In the rows, 128 means zero.
Which row each row swaps with, under one turn or mirror
The rows were stretched afterwards, more along some directions than others.
z_885: [112 115 105 131 107 105 153 173 147  83 127 130 136 157 143 110 129  85
  99  86 134 130]
z_50: [130 144  92 159 119 134 136  99 134 140 164 123 123 137 116 126  94 147
 147 124 113 125]
z_627: [104 115 110 136 110 114 158 160 149 109 131 138 168 154 130 127 123  83
 104  79 141 119]
z_936: [109 111 104 140 121 109 157 165 144  91 134 132 149 155 151 113 132  74
 102  87 141 131]
z_103: [135 131 132 206 119 129 198  90 134 102 185 148 116 150 109 124  95 164
 122 150 138 139]
z_625: [111 140 123  96 115 156 120 117 136 127 158 147 144 154  96 160 125 120
 163 135 140 119]
z_282: [105 121  97 140 107 115 148 188 144  93 136 123 141 148 143 106 142  90
 100  79 143 133]
z_63: [114 131 137 101 120 163 122 117 139 119 146 144 149 139 101 146 121 113
 137 138 147 116]
z_573: [109 144 135 104 120 149 133 126 136 112 146 149 139 154  92 145 121 108
 157 120 144 112]
z_563: [176 107 127 140 147 117 114  92 119 132 139  83 111 111 132 100 132 140
  94 119 105 131]
z_440: [161 132 105 155 153 142 153 119 165 144 125  79 113 108  90  81  95 108
 138 104 144 133]
z_35: [164 136 104 149 157 150 148 118 164 147 127  91 117 112  98  84 108 112
 150 127 138 136]
z_367: [110 118 105 149 115 100 167 165 154  84 134 120 142 154 133  96 128  87
  98  82 139 134]
z_770: [162 141 100 156 156 133 162 119 162 140 136  87 117 107  93  72 100 114
 138 120 133 138]
z_802: [138 112 132 124 117  87 115 102 113 121 159  87 152 121 145  88  85 114
 104  85 113 132]
z_844: [125 121 110 186 124 112 159 139 124 121 137 147 108 149 130 142 153 131
 134 120 118 122]
z_757: [125 125 117 187 118 103 166 152 113 110 126 151 114 135 137 146 142 123
 126 114 121 121]
z_905: [113 120 110 136 106 117 150 162 148  98 132 138 164 155 131 124 129  81
 106  76 139 127]
z_926: [152 146 100 148 158 140 155 129 157 140 119  91 110 102  94  73 105 107
 145 122 139 140]
z_463: [123 120 116 181 114 119 152 132 122 120 129 156 122 144 126 145 141 136
 134 124 129 110]
z_708: [120 143  88 158 111 137 144 114 127 118 168 127 126 129 130 119  97 159
 139 139 118 134]
z_838: [135 121 129 202 122 136 190  90 133  94 176 132 118 151 125 124 106 160
 126 151 140 135]
z_66: [131 118 107 170 124 111 157 130 118 112 136 156 110 152 144 150 155 119
 128 132 112 118]
z_900: [132 124 104 186 115 111 164 135 118 113 133 150 116 142 134 136 156 143
 132 134 121 137]
z_119: [116 113 113 143 111  95 163 143 146  95 135 125 159 140 134 101 127  91
  91  80 136 141]
z_992: [121 106 132 105 105  83 104 114 113 127 158  91 146 120 149 100  91 110
 102  78 121 127]
z_150: [121 127  98 147 117  97 172 167 141  84 140 138 149 154 150 110 135  83
 104  95 133 143]
z_410: [127 136 130 186 127 132 192 104 126 108 172 133 117 138 121 121  98 161
 124 151 140 132]
z_358: [108 120  97 144 109 108 161 156 143  91 145 125 150 161 145 101 135  90
 101  80 136 147]
z_999: [173 115 127 136 150 122 109  99 123 133 133  87 116 110 125 104 138 128
 116 108  99 118]
z_311: [107 116 131 105 106  83  96 135  96 123 153 105 131 114 139 101  98 112
  91  79 114 123]
z_464: [128 107 121 181 114 111 161 146 119 106 120 148 127 140 136 144 144 127
 121 117 125 115]
z_217: [120 162  94 164 126 124 145 109 124 141 164 123 132 131 108 128  95 148
 157 129 114 139]
z_340: [124 112 107 180 107 109 154 158 117 115 125 143 104 128 140 136 150 133
 114 124 123 134]
z_630: [180 110 136 138 155 120 118  86 128 138 126  74 108 111 120 102 125 131
 107 107 109 127]
z_85: [135 121 115 183 119  99 164 153 117  97 121 143 108 132 150 139 157 117
 114 132 113 137]
z_862: [120 128 108 185 123 103 157 141 111 105 136 157 107 133 140 143 158 127
 127 132 118 133]
z_159: [110 157  82 178 109 140 162 119 130 128 165 137 121 144 116 115  96 148
 139 134 117 143]
z_259: [139 123 135 201 122 109 202  79 133  86 187 128 125 143 135 102  91 156
 113 145 127 141]
z_24: [130 139 130 202 124 122 201  82 138 102 191 140 135 158 122 123  92 163
 118 150 139 138]
z_163: [129 122 108 171 121  99 163 141 116 103 137 164 106 148 159 142 146 116
 119 135 108 119]
z_426: [163 104 141 121 147 127 108  94 116 151 129  88 113 106 119 120 121 124
 113 111 105 115]
z_350: [179 100 138 136 155 117 115  94 122 132 128  79 112 102 129 105 126 130
 105 110 106 125]
z_445: [119 120 105 179 127 110 158 151 114 103 133 153 113 148 156 148 160 120
 125 130 115 124]
z_879: [132 136 134 199 122 131 197  81 141 103 184 142 119 157 112 128  95 158
 119 150 138 135]
z_173: [109 137 140 101 121 151 127 122 132 119 136 145 146 147  95 154 119 105
 159 123 145 111]
z_321: [168 138 108 163 150 137 152 126 164 135 123  76 111  99  89  77 107 125
 143 118 142 143]
z_87: [184 100 132 136 146 124 112  94 126 133 123  73 107 106 118 100 131 132
 107 114 103 126]
z_814: [ 99 143 126 102 125 146 132 126 138 117 160 145 153 150 107 147 125 101
 149 121 140 115]
z_676: [168 146 106 152 163 139 151 111 162 141 126  94 115 111  92  76 106 113
 150 123 139 135]
z_441: [113 112 102 134 106 103 155 164 136  89 134 139 154 141 150 107 137  85
  93  81 125 135]
z_52: [121 109 128  94 110  97  97 117 107 128 156 100 141 109 156 100  92 114
 106  96 115 116]
z_790: [130 114 127 106 117  88 103 118 116 121 150  90 139 118 142  87  89 109
 111  72 110 114]
z_421: [151 137 103 165 145 150 161 123 163 129 140  94 123 117  90  76  96 127
 137 125 142 139]
z_359: [109 136 138 102 113 154 130 126 137 121 144 144 141 149  90 147 123 107
 150 116 136 118]
z_605: [101 117 111 129 110 107 155 148 147 105 136 128 167 156 128 118 116  88
 101  61 141 117]
z_57: [119 156  83 175 114 124 158 109 125 110 173 145 134 142 130 124 110 158
 154 137 110 139]
z_953: [130 114 108 176 124 121 156 147 115 100 122 156 106 129 153 148 159 107
 119 125 115 120]
z_871: [120 104 112 140 118 114 155 146 153  93 129 130 152 157 129 110 129  77
 108  70 136 126]
z_181: [187 111 129 131 152 120 119  83 125 137 137  87 122 106 132 109 132 123
 117 111 101 125]

z_282 pairs with z_953
z_24 pairs with z_173
z_52 pairs with z_708
z_879 pairs with z_573
z_50 pairs with z_790
z_159 pairs with z_311
z_838 pairs with z_814

